128 stands for zero in the data rows.
Here are some points:
[ 52  82 104 125 129 110 100  99]
[140 136 102 100 121 122  90  77]
[108 113 144 164 158 143 142 139]
[109 110 139 154 148 142 114  92]
[149 150 132 135 153 129  99  79]
[171 159 120 107 130 136  94  78]
[147 148 140 147 147 144 107  88]
[121 123 142 165 170 147 131 122]
[137 138 153 121  87 124 168 174]
[ 93 100 109 113 117 124 112  96]
[168 166 137  96  84 102 126 142]
[ 70  81  88 103 113  98  86  83]
[128 108 123 118 107 136 159 169]
[158 146 124 123 141 130 143 173]
[199 183 147 133 132 153 158 161]
[172 155 141 118 100 131 193 234]
[169 162 144 108  84 111 140 136]
Here are 23 more points, each followed by its number:
[130 128 141 132 141 143 133 115] 0
[115 121 120 116 119 116 119 135] 1
[120 119 138 112  78 103 170 191] 2
[ 55  85  99 145 181 131  56  35] 3
[ 89 102 107 125 124 111  97 103] 4
[181 161 165 187 203 191 167 161] 5
[ 79  94 141 144 120 125 154 153] 6
[106 110 107  82  68  94 129 131] 7
[177 171 158 158 152 152 156 174] 8
[100 113 104 130 158 128  84  78] 9
[127 119 125 128 123 125 118 107] 10
[143 129 144 152 144 155 176 192] 11
[189 162 124 109 124 138 138 137] 12
[131 121 101 124 137 116  72  79] 13
[150 153 147 128 119 110 127 137] 14
[178 170 156 126 110 127 145 136] 15
[146 146 108  97 115 117  76  56] 16
[ 34  59 103 159 175 134  90  66] 17
[102  95 145 184 180 166 158 152] 18
[156 144 110  87  82 107 131 155] 19
[102 110 101 127 157 128  72  56] 20
[143 146 120 151 185 159  87  63] 21
[117 131 148 144 124 117 143 165] 22
Which three of these numbered points are nearest to each point below, ignoring the direction in which the first points spread most? Their numbers follow each, nearest first.
[153 155 138 122 129 122 120 140] > 14 20 9
[118 111 122 121 116 127 148 141] > 4 1 10
[102 107 119 107  87 114 167 177] > 2 6 7
[106 109 117 176 218 166  83  47] > 5 21 8
[163 150 141 130 134 153 152 124] > 0 20 9
[120 127 137  76  41  84 157 163] > 7 2 19
[158 155 136 133 129 127 134 164] > 9 20 3
[200 164 137  95  64 111 179 211] > 19 7 1
[ 66  91 116 146 148 130  89  86] > 22 3 11
[103 113 116 129 142 139 112  81] > 0 10 9
[156 140 115  93  94 109 130 151] > 19 1 4
[176 158 150  94  55 108 195 222] > 7 2 19
